Rows are one point carried round by a steady rotation, each followed by how many steps it has turned.
The counts run from 0 to 187.
[ 97 200 156  40 116  76 115 146 120 128 133 126 110 165  82 122 118 146
 159 116 130 172 160 137 127 163 102 128  90 119  96 139 131 143 166 104
 122 148 145 112 100 109 145 139  86 139 112 110 160 126 169 153 128 131
 135  97  96 130 116 124 126]  104
[ 90 121 147  93  67 144 161 133 142 157 116 129 159 109 137  96 145 126
 135 135 125 143 112 108 138 129 163 150 156 130  98 182 129 128 143  99
 111  94 103 108 113  80 130 117  96 136 101 151 112 170 129 136 166  78
 107 171 120 153 164  80 114]  146
[134 149 126 110 125 113 140 109 163  97 120 151 136 158  74 106  99 134
 168 147 106 100 110 123 167 134 178 138  86 151 126 113 155  99  81 153
 109 137  94 158 127 118 157 134  90  73 102 139 159 140 135 101  96 127
  60 101 149  96 101 114 114]  6
[128 123 144 136 105 105 125 144 155 108  85 121 161  99 105 160 112 139
 214 143 138 181 143 134 131 118 153 121 137 154 116 134 117 163 171 113
  97 151 171 128 133 137 111 136 186 116 123 115 161 163 161 155 135 159
  97  96 140 132 134 111 128]  69
[140 105 130 141 129 132 143 141 159 115 142 117 134 125  87 102 106 103
 128 145 118 130 107 141 178 157 169 116 155 104 186 147 158 170 117  72
  87 133 116 121  78 110 151 121 122 117 149 137 103 152 147 133 136 162
 160 145 109  92 132  49  96]  16
[118 137  99 161  94 151 103 110 101 127 113 167 143 160 149  94 134 166
 163 144 132  79 122  91 101 129 174 143 154  98 134 109  93 117  74 140
 153 119 115 119  92 113 101 126  99 156 119 153 136  77 145 136 146 101
 120  85 130 142 162 193 148]  83
[136  65 163 162 156 107 126 116 108 137 175 113 134 148 126 123 107 123
 163 180 132 143 133 114  94 144 165 118 121 108 117 106 162 116  68  68
 119 143 133 158 135 140 120 127 151 105 133 174 134 155 164 145 101 126
 121  64 138  85 131 105 152]  116
[ 88 146 165  81 102 159 140 104 175  98  96 113 167 133 118 116 129 112
 148  95 128 140 128 146 128 150 131 120 142 161  74 136  84 144 162 139
 104 131 121 149 155  72  99 143 138 149 131 124 154 120 113 154 201 135
  91 120 111 169 166 140 140]  30
[115 179 159  97 129 139 154 125 111 116 103 129 132 140  87 115 106 191
 161 127 101 124 148 144 116 122 150 105  99 151 113 149 165 125 106 110
  76 102 192 176 111  88 105 130 113 142  93 121 129 128 112 151 118 123
  95 138  96 123 161  99  73]  141
[149 136 149 114 108 169 162 115 170 162 152 142 156 153  88 110  89 130
 101 109 114  84 113 130 130 141 176 113 126 101 169 148 144 133  84 131
  97 127 106 136 148  85 169 106  87 148 144 135  91  99 126 136 123 151
 117 124  62 100 130 107  91]  136
[120 170 133 135 100 177 114 159  77  99 105  83 142 121 120 148 120 154
 138 139 112 155 153 142 149 158 116 162  84 145 142 122 197 148  89 103
 136 148 117 171  92 148 116 137 116 160 151 127 146 138  94 173 164 169
 165 116 127 149 103 125 107]  58
[111 128 185  97 115 174 112 141 190  95 138 104  93 145 115 115 120 137
 158 149 126 157 149 144 152 149 127  83 161 120 107 144  97 152 133 124
 105 130 144 125 164  59 104 167 134 119 112 142 146 163 133 149 182 143
 113 130 106 113 176 114 158]  32
[111 133  95 127 128 152 128 150  99 118 108 155 183 127 123 102 131 154
 135 104 145  98 137  89 129 123 176 149 139 165 109 105  60 122 104 131
 113 102  80 136 127 123 167 100 127 102 108  85  89 146 134 113  67 107
  85 134 160 123 135 139 137]  45
[115 160  99 150 112 163 136 174  69 147 121  93 158 113 124 114 127 117
  85 120 118 151 119 128  78 163 144 118 152 172 141 126  96 160 138 101
 115 130 170 140  58 119 139  99 121 122 157 119  91  80 129 125  99 149
  97 123  80 149 133 159  82]  93
[126 142 193 117 114  59 159 156 124 160 122 173 113 130 129 115 150 130
 151 119 144 163 118 129 119 161 170 164 102 108  82 103 126 138 121  82
 141 128 134 112 128 119 134 102 152 115 120 179 101 161 167 148 136 123
 131  75 113 102 137 108 140]  108
[ 89  97 134 119 107 200 145 126 109 123 130  95 180 145 154 114 121 108
 130 134 143 132 131 109  66 137 152  93 165 142  92 119  74 121  92 129
 111 113 108 151 175  84 138 116 151 138 132 126  98 145  97 140 112 138
  74 121 123 134 156 148 129]  37
[121 194  95 130  97 157 141 161  91 138 112  75 162 129 134 113 107  99
 100 122 116 142 133 126 105 167 116 122 132 186 135 115 122 158 139 100
 117 138 162 152  78 119 139 112 119 118 159 127 133  82 132 135 135 142
  84 123  79 158 109 158  84]  94
[122 140 171 127 128 120 162 110 156 142  92 177 177 138 136 101 138 175
 143  96 142 114  93 138 135 129 167 167 160 124 102 119 113 123 122 119
 117 120 108 136 154  96  84 113 143 179 133 142 107 147 171 170 186 103
 155 136 124 141 178 105 145]  27
[111 130 116 149 171 111  91  95 120  81 146 119 119 168  97 122 124 151
 178 163 113 103 139 118 191 123 170 134 135 147 133 121 148  93 114  95
 131 146 139 147  78 130  95 157 116  98 121 131 181 114 174 121 140  95
 131  90 158 135 146 126 145]  123
[137 176 142 132 136 146 119 147  96 115 105 101 128 150 125 141 112 185
 137 133 134 146 162 145 144 157 133 149  93 139 162 103 207 149  89  87
 121 147 136 160 103 159 115 139 127 149 153 129 141 140 117 166 166 171
 142 117 147 115 113 120 100]  59
[106 132 141  74  53 129 127 148 142  86  72 158 148 129  68 115 125 125
 177 116 123 154 151 134 130 166 150 138 108  89 146 190 123 163 179 128
 129 114 115 113 116 108 133 140 130 146 123 100 154 129  99 137 144 171
 133 121 113 151 138 137  91]  185
[100 138 141  70  68 109 122 147 134 109  54 184 171 157  89 111 111 141
 162  95 142 120 144 120 112 169 183 144 124  89 138 178 115 150 166 129
 130 125 119 108 127 110 158 144 129 160 131 101 122 114 120 128 138 171
 131 114 121 146 143 143 108]  184
[112 101 116 136 105 130 127 121 120  97 118 167 134 133  67 112 171 122
 138 142 109 121  93 118 145 128 207 182 125 115 137 159 133 120 107 105
 127 110 102 122  80  91 142  81  67 101 130 148  91 159 116 115 110 118
 122  93 132 121 145 105 108]  9
[129 191 180  87  96  95 154 135 123 143 119 131  93 115 118 125 140 138
 175 137 115 194 116 117 158 149 134 162  95 136  98 106 160 141 134 105
 126 141 113 121 114 120 120 134 115  95  90 159 167 177 182 165 143  94
 111  96 116 134 111 107 133]  106
[141 102 121 149 122 153 118 142 101  94 133  87 154 148 117 135  96 143
 210 148 125 121 143 127  70 132 119  73 135 135 141 100  95 163 122 135
 111 125 141 136 150 139 117 161 182 131 107 118 191  87 131 163 114 148
 110  66 126 129 138 163 125]  77
[109  87 131 141 102 139 117 141  81 116 132 115 174 161 148 137 103 117
 170 142 127 113 146 110  93 141 144 127 154 102 139 122 127 152 118  98
 167 136 128 109 128 140 113 156 190 160 146 135 192  95 139 155 179 135
 156  78 132 181 157 159 137]  75
[134 141 161 153 164 152 134 146 133  80 151 116  86 138  85 127 111 146
 129 132  91  91 125 158 159 147 164 111 129 159 175 113 151 170 100  92
 133 139 171 160 112  82 125 126 149 112 139 134 141  91 135 141 142 165
 158 102  84 121 164 131  87]  132
[118 155 110 191  90 163 126 164 108 168 108 138 131 128 148 106 143 115
  78 150 130 130 113 109 134 159 180 159 179 146 162 118 133 149 117 101
 147 129 144 110  53 112 126 104 114 109 157 167  80 113 139 123 158 129
 103 112 102 127 138 151 107]  91
[126 107 171 113  97  82 160 148 124 148 127 145 144 114 130 125 166 103
 143 111 132 188 110 122  67 156 170 172 117 126  66 117 107 146 139  86
 128 110 129 136 134 103 131  85 137 118 131 170  98 156 164 153 106 125
 110  77 117 114 133 126 129]  109
[158 165 111 152 103 151  97 152 181 122 118 148  91 130  94  96 112 150
 136 161 147 119 140 103 166 160 137 105 164 124 155 128  97 157 132 134
 106 147 151 111  71 104 134 140 104  76 115 143 125 119 162 111 120 142
  74 123  99  80 128 147 145]  88
[114 106 175 158 125 179 150 142 136 157 141 136 136 146 172 107 128 133
 127 153 150 136 118 107 119 137 182 104 175 129 114 101 128 126  68 115
 123 122 116 134 172  85 111 123 189 119 129 174 110 177 132 146 162 126
 110 122 126 112 170 125 152]  35
[129 197 129 128 118 124 169 152  80 207 131 144 133 139 143 106 112 165
 114 121 136 137 114  95 138 132 161 151 132 124 173  94 166 133 101  80
 120 129 120 118  93 142 161 114 128 142 127 151 114 144 194 162 116 112
 142 124  88 125 122 109 118]  99
[103 117 108 138 107 132 134 123 100  90 107 164 149 135  99 108 161 125
 124 134  96 120  99 129 155 138 205 179 131 148 125 152 166 115 116  93
 156 109 123 150  70  98 115  97  86 103 147 152 114 129 100 116 145 118
 122  99 159 153 153 122  88]  10
[104 164 128 105 119 162  88 187  78  63 120 126 106 129  91 119 159 142
 144 133 104 122 149 115 185 164 131 153 123 168 133 144 106 166 132 119
 146 130  97 122  86 108 147 133 124  83  95  82 138 147 114 124 120 128
 148 137 130 154 144 150 119]  49
[135 118 121 174 153 107 143  96 170 125 126 141 174 109  93 117 126 109
 146 124 106  87  88 130 176 119 218 151 147 172 134 106  86 117 139 116
 109 135 105 152 113 114 137  98 125  65 125 113 142  99 189 127 112 107
  90  92 134 142 130 127 138]  126
[128 160 108 148 103 144  91 131 107  77  90 139 133 134 104 111 140 177
 168 135 127 107 143 120  94 139 153 125 128 150 119 107  73 125 125 151
 125 124 166 156  80 111  93 127 118 123 117 113 132  69 123 127 104 137
  83  87 120 132 156 195 115]  85
[110 133 134 141 152 153 126 152  91 136 121 139 162 154 132  96 114 192
 148 122 167  98 135  85 145 117 190 129 146 141 124  88  92 133  84 110
 109 106  94 136 136 113 168 122 150 115  90 100  90 161 153 114  77 111
  95 138 164  88 147 126 144]  44
[162 158 147 154 138 154 189 130 157 131 135 109 141 117 103 134  98 119
 121 112  79  83  86 152 167 138 169 112 132 172 161  98 152 147  86 140
  93 138 134 175 150 104 146 109 151 105 121 138 135 106 135 155 131 153
  95 114  69 115 115 109  84]  134
[ 85 118 158  97  87 130 145 144 115 143 124 141 148 146 146 109 140 131
 110 130 124 138 127 115 121 138 186 141 152 137  90 173 136 136 161  65
 131  98 143 117  99  94 125 128 126 139 121 152 115 155 114 118 192  85
 139 157 131 166 190  93 111]  147
[136 116 120 158 144 101 123  94 179 117 131 149 181 144  91 105 116  95
 106 112 122  72 102 118 180 138 207 154 154 146 145 128  79 129 139 115
 147 155  97 133 110  95 157 113 104  96 151 115 125  83 169 113 135 105
 103  97 109 116 130 136 132]  127
[125 170 189 107 111  68 158 148 134 158 121 163 113 125 146 120 148 129
 155 144 135 170 107 121 152 157 160 173 114 125  98 102 156 142 131  87
 146 136 134 118 121 126 119 129 137 106 100 186 138 180 188 153 163 103
 128  89 116 109 125 109 149]  107
[111 139 163 121 122  89  97 145 135 102  83 126 159 130 116 151 115 169
 192 139 152 169 163 137 133 127 165 125 119 151 123 144 137 165 169  90
 116 140 196 132 118 134 102 150 174 137 131 120 160 152 157 160 154 166
 130  94 143 131 159 122 139]  68
[125 155 175  82  93 112 161 127 205 173 115 158 144 139  93  95 107 153
 133 123 148 131 129 113 150 129 177  99 147 110 109 162 117 139 133 110
  69 116 147 111 123  95 159 124  90 139  93 127  93 170 144 126 135 109
  81 159 108  91 144  71 119]  144
[116 109 128 128 115 155 108 123 131  80 143 124 145 135  52 123 144  91
 125 118  80  95 116 135 154 143 173 155 141 150 143 173  80 153 144 108
 134 130 106 128 101  71 149  97  98 109 154 107 134  91 129 127 136 133
 152  91  61 161 145 143 122]  129
